One turn moves every row onto another: examples first, then more rows asked
q_431: [-16  -7  -7 -22 -19  11  -9  -2   7   3   7  25 -11  13  -8  -2  -9  -2
   3  -2 -14 -15   9   1]
q_255: [ -8 -38  10  12  -3   3 -16  10  38   5  13  -9  -8  18 -11  23  -3 -13
   5  -6 -13   8   6  10]
q_578: [  0   6  -8   6  17  -8 -18   2  -9 -13  22 -13  -9   6 -14 -14   3  20
  18   4 -23  10   7   3]
q_968: [  4  -7  -7  -9   7   4 -12 -10  -6   1   4  26   3   5 -11  16  -6  -1
  -7   7  -8  -9 -12   9]
q_910: [ -7 -14  -2 -15  20   7   1  -3  28  -4  38 -22   2 -11 -11 -14  -5  18
  14  11   6   6   4   0]
q_209: [-14 -37   3 -10  13   3   1  -3  42  -7  10  -5   3  -3  -9   0 -10   4
  12   2   6 -18  -1  -4]
q_496: [ -7 -10 -23   4   1 -13 -11  10  -8   4  48 -19   4   6 -12  -6 -23   1
  -3  -6  -9  -9   9  26]
q_40: [-10 -12 -13  -6 -14 -13  -9  -7  -5   6  23  29 -15  -5  -6   5 -20  -3
   5  17 -26 -10   2   4]
q_299: [-11 -33   0  12  -4 -11 -33  -1  24 -22  10 -21 -14  14  -8   1   2   3
  19  -8  -4   0   6   3]
q_288: [-13  -8   5   6  -3   7 -31   0  -2   4 -10  15 -19   7 -21   1  -3   1
   7  11  -8 -15   0   5]
q_194: [-15  -9 -15   7  11  -9 -10  10  -9  16  14   0  11   8 -12   3 -27 -16
  -8   7  -8 -25   6  20]
q_559: [ 13  -7 -13   0  12  -9 -12  -2  -1 -12  45 -13  10   5 -21  -5   1   2
   8   9  -3  22  -6   7]
q_37: [ -4 -28   4 -10 -22  -1  -6   5  26  -7  -3 -29  -8  11   1  17   2  -1
   2  -8  -2   3   6   2]
q_837: [-11   8 -11 -21  -1  -5 -12   5   1  -2  33 -14   7  13  -5 -18   5   2
  16  14  -4  19  12  -2]
q_338: [-23 -27 -13   1  -2  -9 -27   4   8   8  26 -25   8   7  -1  10 -16 -14
  -6  -4   8 -14  12  27]
q_321: [-12 -21   9   8   6 -17 -11   5  29  -9  28  -9   6 -18  -6  -2  -8 -16
  12  13   3 -12  14  37]
q_856: [-14 -30 -12  -1  -5  -1 -16  -4  38  -5  10 -16   2  14 -10 -13  -6 -18
  12  -3 -12   1  25  -4]
q_211: [ -7  -9   4 -19   6  11   8   4  13   3  23  15  -5  -9 -21  -9 -13  14
   5  15   7 -15 -12  -3]
q_926: [  5  -1   4  -7  -9   5   7  13   2  13 -12  -3  -7  10 -21   6  -6  -6
  -1  14  -9  -3  -5  -3]
q_489: [-13 -11 -14  -7  -4 -23 -21  -7   1   0  48 -15  -3  -4   3  -2  -5   1
  17  25 -12  22  11   6]
q_478: [  2  -3   3   4  15  -3  -7  17  13   5  42 -21  -1  15  -6  10   4   9
  13   2 -19  29   5  10]
q_866: [ -6  -4   5  -1   9 -20  -2   8   9 -11  42   1   6 -18  -2  -6  -9   0
  13  10  -5 -11   8  39]
q_884: [-17 -39 -13   9  -2 -19 -21 -13  29   4  10  -6  -2  -3  -1   6 -13 -22
   9  17 -20  -1  19   1]
q_90: [ 14  -2  -8  -4  -8   2   9   8   9  -1  24 -31 -12   3 -15  -6  -3  13
   6  -5 -20  16  10   3]
q_359: [  3 -43 -10   8   2   4 -26 -18  33  -8  12 -13   0   2 -14  14  -2 -10
  -2  -5  -1   1   8  10]
q_696: [ -4  -2  12  -2   2  14  -8  12   4  20  12  18 -15  11 -16  18  -6   1
  -1   8 -22   3  -3  13]
q_2: [ -8  -9   6   4  10  -7  -2   2  17   1  19  14  -1 -21  -8  -1 -15  -9
   8  12  -9 -25  15  39]

q_211 -> q_209
q_559 -> q_968
q_338 -> q_496
And these:
q_299 -> q_578
q_321 -> q_866
q_37 -> q_90
q_884 -> q_489
q_837 -> q_431
q_255 -> q_478

One turn moves every row onto another: examples first, then more rows asked
q_768: [ -4  -1  -4  -4  12  10   5  14  12 -10  -1 -17  11   1  -7  16  15   2
 -18  11   9  -7   1  10   0  -9  -9 -14   6 -13 -16   7   4  -7   8 -13
  30 -17]
q_928: [-10   6  -7   0  14  15   7  17  15   2 -11 -11  12   6 -27  10  -1   1
  -9   9  10  -6   3   6  -4 -15 -10 -20   9 -13  -8   6   8   8   3 -14
  24 -25]
q_206: [ -7   1  -8  -2  13  26   5  14  11  -3 -13 -14   1 -10 -23   6  11   8
 -20  15   9  -6  13   8   3 -15  -2 -16   0  -7 -10  12   0   6   0   3
  28 -17]
q_192: [ -6   4   2   2  13  19   3  16  11  -8  -8 -19  13   0 -13   8  11  -1
 -11  -6   5  -7  15  17  -2  -5  -4 -11   6 -18 -13 -13   8   8   2 -13
  26 -25]
q_196: [ -9  11  -1   5   7  -5  -1 -36  -3   1  13  16  -5 -15   1 -11  -8  -1
  19  13  -7 -15  10  -7 -11   2  14 -12   4 -35   0   7   3  -7  11   6
 -14  -5]
q_45: [ -5 -12  14 -24  12  23 -23  -5   3  -8  -6 -20  10 -21 -14  -2  15  -4
  -6   0  -6   5  -7  12   8  -1 -11  10  -1  14  -4   1  14  -8   4  -2
  14 -15]
q_394: [  1  -2  17 -12  19  21 -25   3   2  -9 -11 -14   7 -13 -14  -9   9   1
  -9  -5  -8  12   8  17  18   6  -6   8  -1   7  -9 -14  11   2   0  -3
   6 -26]
q_88: [-11   0  -4  11  16 -10  10 -15 -29 -12  13 -18  11 -12  -3  -4  -3  -3
  25  -7 -11  -8  -2 -23  18   3   2 -12   5   7  12  -8  16   5   9   6
 -23  -6]
q_542: [ -5 -14   2 -29  -1   8  -8  10  18  -1 -11 -26  24  -8  10 -13   8  -5
   0   6  -6  21  -5  16  -1   3  -7 -16 -11   3 -15   4   4  -7  16   3
  10 -13]
q_461: [ -2  -3   3 -10   4   8 -12  16  17  -7 -14 -22  19  -1   3 -21   5  -7
  -3   1  -6  28   6  18   4   7  -1 -18  -8  -3 -17 -13  -2   5  14  -3
   7 -20]
q_877: [-12   4   3 -25  16  22 -26  -4   1  -5 -16 -13  12 -14 -25 -12  10   1
   4  -4  -3  17  -3  15  10  -1  -6   6  -4  13  -1   5   9  -1   9 -10
   1 -22]
q_597: [-25  -7  -5   8  13 -20  -1  -7   2  -2   4   8   2  -4  18  -5 -12   0
  15  16 -27  -6   3  -1  13  -5   0 -24 -16 -16  29 -11   3   7  -1  14
   4  -4]
q_637: [ -6  -7 -16  16  13 -12  -1 -14 -12  -1  -3 -10  -4   4  18  -1 -22  16
   9  14 -18  -9  11   8   8 -19  -5 -20 -15 -13  30   6   3   4   3  11
   3   8]
q_212: [-12  -2  -1  16  19  -5   0 -15  -3  10   3  -9  -4   0  20   0 -22  20
   1  22 -19 -14  10   6  15  -8   7 -13 -10 -25  24  -2  -3  10  -7   3
   6   2]
q_146: [  2  -8   4 -10  17  13   8  29  -1   9 -18 -10  14  -5  -7   0   2  14
 -12   9  15   3  11  -2  13 -11 -16  -1   4   8 -21   5  17   0   2  16
  -5 -13]
q_641: [ -9  -9   3 -21   7  28 -23  -4   4  -4 -19  -9   0 -27 -25 -16  14  -4
  -3   7   4  13   5   9   2   2  -4   1   3  13 -12   8   1   0   3   4
   6 -23]
q_392: [-34 -10  -3  10  -5 -13   2 -16 -18  12  -5 -25  19  -6  20  -4  -7  10
  28   3 -10   6  19  19  13   0   6   5  14 -12  11  -3  -9  -2  12  -8
 -14   0]
q_153: [-27 -12  -8   8 -11 -12  10 -20 -18   1  -8 -16  16   3  11   0 -12   3
  32   1  -8   3  22  14   8  -2 -11   2  20   0  17   5   0  -9  18   7
 -18   0]
q_631: [-15 -11  -3 -24  -3  10 -10  21  15   4 -17 -13  10  -6   7 -18   8  -7
  -3  11  10  28   4  13  -4  -7 -11 -10  -8  -3  -9  -6   0   0  13  10
   8 -13]
q_131: [-16   3  16   1   4   7 -10 -48   0  -2   2   8  -6  -9   6 -13  -9  -5
  17   6  -8  -7   5 -14  -6   9   9  -2   8 -27   5  -2  -4   1   7  -1
 -11   0]
q_68: [-13  -5 -10  10  11 -10  -3 -14  -3  13   9  -4  -3 -14  11 -10 -24  12
  17  22 -26 -14   6  21   9  -8  10  -8 -15 -17  25   0   3   1  -3  18
  -1  -2]
q_310: [-12  -3   5 -22  16  29 -16   3  -1 -12 -11 -13   6 -15 -16  -7  17  -3
  -3   1  12   6   2  12   0   2 -14  16   2  14  -2  -3  11  -1  10  -1
   0 -23]
q_634: [  0 -11  -3  -4  13  18  12  22   6  10 -20 -15  17 -13 -18  -2   4  11
 -11  13   7   1  16   0   3  -5  -6 -18   8   8 -23  18   7   7   0   7
  -1 -26]
q_669: [-10  -7  -7  -4  18  -7  -3 -16  -3  16   7   0  -7  -4  16 -14 -16  11
  16  17 -27 -10  13  18  15 -13   5 -19 -12 -15  30   5  -6   5  -7  13
   2  -3]
q_8: [  0   1   0 -14  15  11  12  17   3  19 -19  -8  14   0 -17   5  -7  19
  -8   3  12  -2  11  -2  14 -10 -11 -15  10  -1 -22   8  18  -1  -5   3
   2 -24]
q_921: [ -9   1  -4  -1  18  19   0  24  14 -11  -5 -10   9  -1 -12   5  14  -5
 -19  16  12  -2   5   2 -12 -13 -12 -11  -2 -12  -1   3   7  11  10  -8
  20 -19]
q_380: [-33 -12  -7   7  -4 -28  11  -3 -23   9  -3  -4  13  -8  15   4  -5   3
  28  -3 -10   1  16   1  25  -6  -3  -8  12  -7  11 -12   8  -7   4  12
  -9  -3]
q_43: [ -9   2   8  -2  -5   1   2 -42 -21  -1  12  14  -4 -16   3 -12   1  -3
  14  13   3  -9   9  -8  -5   4   7 -16  14 -29  -3   5  -7   6   5  -5
 -12 -12]
q_963: [-14   2   0 -29  -3  11 -17   6  18   6 -17 -16  16  -5  -7 -22   2  -4
   2   6  -3  38   0  10  10  -5  -6 -16  -8   3  -6   1   1  -1  15   0
   8 -14]
q_563: [  5  -9  17  -7  11  13   8  18  11  11 -21  -5  16  -1  -7  -2  -3   7
  -8  -4   3  -1  19   5   8   2 -10 -10  11  -5 -31  -9  15   3  -5  10
   1 -24]
q_52: [ -8   9   2  -4   9   3   5 -36   0   0  15  18  -8  -3  -1 -14  -2  -8
  18  10  -9 -13  13 -14  -5  -2   7 -21  12 -30   3  11  -7   0   9   4
  -9  -5]
q_778: [-27 -11  -4  14 -11 -12  14 -15 -23   7  -1  -4  12  -2   7  -4  -7   8
  26  15  -9  -3  15  34  17  -5   0   2  17 -10   5   5 -16   3   4   3
  -9  -3]
q_81: [-14  -1   0  -5  -2  -1 -12 -46  -9  -7  -2  11 -10  -8  10  -4  -4  -5
  17   4  -2  -9  16 -11 -12  -3  -5 -13   7 -27  19   3   5  -5  11   2
  -4  -3]
q_395: [  1  -5   4  25  12  -2  14 -16 -19   3  11 -31  13  -8   0  -6 -19   2
  13   8  -8  -7   2 -24   3   6   7 -12  16  -4   4   2   5  14   6 -10
 -27  -8]
q_434: [-26   6  -1   4  14  -5   6 -30  -5 -20   7  17   0  -3   0  -1   0 -12
  25   0  -9 -21  -1 -16  -5   6   2 -15   4 -21  11  -7   4   1   9   3
  -8 -10]
q_548: [-28  -3  -9  19  -7 -19   9  -9 -19  12  12 -14  16 -14   1   3 -10   6
  28  12 -12  -2  22  18  17  -6   6   6  21 -12  10   4   1 -10  13   3
 -14  -4]
q_376: [ -3  -5   7  13  -5   4  18 -17 -24   3  23 -28  18 -16  -3  -8  -8  -4
  12  18 -19  -2   6  -9  13   2   5 -14  13   4  16   6   2  22   7  -1
 -23 -10]
q_448: [ -2  -4  -1   7   9   2   1 -22 -14   6   6  -1  -1 -10  14 -13 -13  13
   9  18 -22 -15   2  17   8 -14   9 -19 -24 -20  19   6  -5  20  -6  11
   1   4]
q_166: [ -1   5  -6  12   2  -4   9 -20 -18   2  29 -30   9 -22  -7 -11 -13  -5
  20  10 -12  -5   4 -16   3   6  14 -12  12  -4  14   2  13   5  14   1
 -24 -12]
q_576: [-25 -12 -10  12   3 -18   9  -5 -24  17   5 -13  15  -6   2  -1  -2   5
  31   2 -14  -3  26  21  20 -15   1   0  25  -6  12  10  -7  -4   8   0
 -13  -4]
q_245: [  0  -2  -5  10   8   1  12 -20 -21   0  26 -30   7 -11 -13 -16  -7 -14
  24   4 -13  -3   3 -17   7  -1   6 -15  20   4  15   5   1  11  10  -2
 -22  -9]
q_239: [-17  -5 -12 -24  -2  19  -7   9  12  -1 -20 -23  11 -14  -5 -17  14   0
  -1  11   4  25  11  23   4   2  -1 -14  -4   7 -10   7  -9  -1  14   6
  11 -20]
q_374: [  3  -4   0  17   8  -3   8 -23 -18  -9  13 -19   8  -5  -3  -2 -16  -2
   9  13 -14  -5  11 -29   3   1  -7 -17  15   6  22   9  14   8  12  -1
 -25 -10]
q_473: [  6 -18  10  -9  14   4   7  17   5   8 -15  -4  18  -6  -6   7   0  11
 -12   9   5  -5   4   1   6  -5 -15  -8  13   5 -32  12  16 -11  -1   4
   3 -19]

q_548 -> q_166
q_380 -> q_88
q_212 -> q_392
And these:
q_669 -> q_576
q_206 -> q_239
q_43 -> q_448
q_461 -> q_563
q_631 -> q_146
q_928 -> q_963
q_153 -> q_374
q_768 -> q_542

One turn moves every row onto another: examples first, then more rows asked
q_200: [  7 -15 -26 -11   8   2 -23   9  12 -11   4   5  16]
q_675: [-14   1 -23  -8  19  18 -22  27 -22  -4  -2  -8  30]
q_408: [-12  -1 -10 -13  16   3 -13  19  11 -31  -9  -8  31]
q_803: [ -8 -24  -4 -10  -3 -19  -2  33 -16  -7 -15   4  38]
q_148: [ -1  -8   4  11   8  -5 -12  13 -18  18 -24  11  14]
q_583: [-15  -1  -8 -12  -4 -12  -5  33 -24  12  -8   8  34]
q_47: [ -2   7 -21 -18  15   3 -22  10  11 -23 -11 -10  12]
q_173: [-11  -6  -1  -6  24  15 -25  22  -9 -11 -14  11  -8]
q_644: [ 13 -15  -6  -7  17   1 -24  -5   5   8   0 -10  19]
q_373: [ -3   4 -10 -28  12  18 -30  14 -14  -4   1  14   5]
q_677: [  3  -1 -19   8  24   6 -28  21  -7   9 -14  -4   1]
q_362: [ 10 -12   8 -23  11 -14 -21  24   9 -11  -4  18  28]
q_976: [-12  -4  -8 -20  -8 -11   3  22  -7  -1 -16  -7  43]
q_117: [-10  -8   5  -8  -2   1  -7  -9  -2  13 -14   3  24]
q_169: [  3  -4 -12 -28  17  -9 -32  34 -20  18  -6   5  20]
q_899: [ 11   9  -9 -11  13  14 -12  22   0  -3 -17 -11  40]
q_964: [-24  -4 -16  -1   8 -13 -13   0  -7  14 -17 -13  16]
q_383: [-16   1  -6 -18   3   7   8  34  -1 -16 -13 -15  13]
q_557: [ -8  -9   3 -19   0 -25  -5  37 -16  -3 -22   7  32]
q_942: [-12  -3  13 -28   1  -2  -4  22 -19   3  13   3  14]
q_960: [  3  18   2  -2  20   4 -21   6   5   0 -10   0   5]
q_509: [-14   6   4  -9   0  -8  -1  27 -27  -2  -9   2  40]
q_126: [  6  -2 -18 -33  18  -5 -36  19 -11   5  -8  -1   1]
q_168: [-16 -11   8 -20   4  -8 -10  11   0   3 -35   7   5]
q_410: [ 17   8 -13  -8  21  10 -23  15  -8 -13 -19 -14  18]
q_33: [  0 -17  13 -21  22   3 -25  -2   3 -13  -7  -6  10]
q_780: [  4  -3 -17  -3  21  21 -26  17 -24 -10  -3   1  15]
q_540: [  9 -16   0 -22  16  12 -25  17  -1   9 -20   8  -1]
q_139: [ -1  -7  -5 -25   4 -25  -8  28 -10  15   7  -9  12]
q_109: [  3 -23 -26  -9  11 -10 -18  24  14  -7  -3  -3  33]
q_467: [-19 -27   9   0  11  -1 -10  -2 -14  -9 -15  -2  23]
q_859: [-13 -18  -4 -21  24 -19 -33  33 -15 -13   2  10  17]
q_10: [ -3 -16 -18   0  -3   1   7  36   2  -2   0  -4  18]
q_613: [ -9 -10   2  -6  14 -32  -6  33  -9 -14   5 -11  12]
q_309: [  7  -1   3 -19   7   6   3  33 -18   4 -18 -23  22]
q_172: [-14  -3 -12   2  22   2 -24   0   2  -9   5  -9   9]
q_514: [-28 -20 -10   1   4  -2 -14  15 -12   6 -19  15   3]
q_642: [-10 -16  -1 -13  11   5  -5  31 -35   1   6 -15  19]
q_185: [ 20 -16   0 -11  16  -5 -28  10  -1 -17   2  13  17]
q_14: [-13  16   2 -29  17  12 -24  27 -19  -2  -4   9  19]
q_406: [-19   7  11   5  16 -13 -15   6 -16  -2 -26  -2  12]
q_774: [ -6 -33 -12 -20  24   2 -30  12  -5  -2 -12  -8  -1]
q_422: [  9  -7   9   1   3 -13   5  33   2 -10   0   3  21]
q_694: [-19  -2  -9 -10   1 -13  -2  25 -23  -5 -15 -14  41]
q_639: [  6 -15  -6 -19  27 -15 -37  19 -14 -19  -4  -1   7]
q_956: [-18 -16  -2 -16  -7 -11   4  25  -8 -12 -11   5  40]
q_950: [-24  -3  -7 -19  -2 -22  -7  36 -20   0 -13   7  26]
q_79: [ -4 -29  -2  -6  11 -13 -14   8 -11   8 -34 -12  18]

q_408 -> q_899
q_644 -> q_172
And these:
q_557 -> q_803
q_139 -> q_613
q_117 -> q_964
q_373 -> q_126

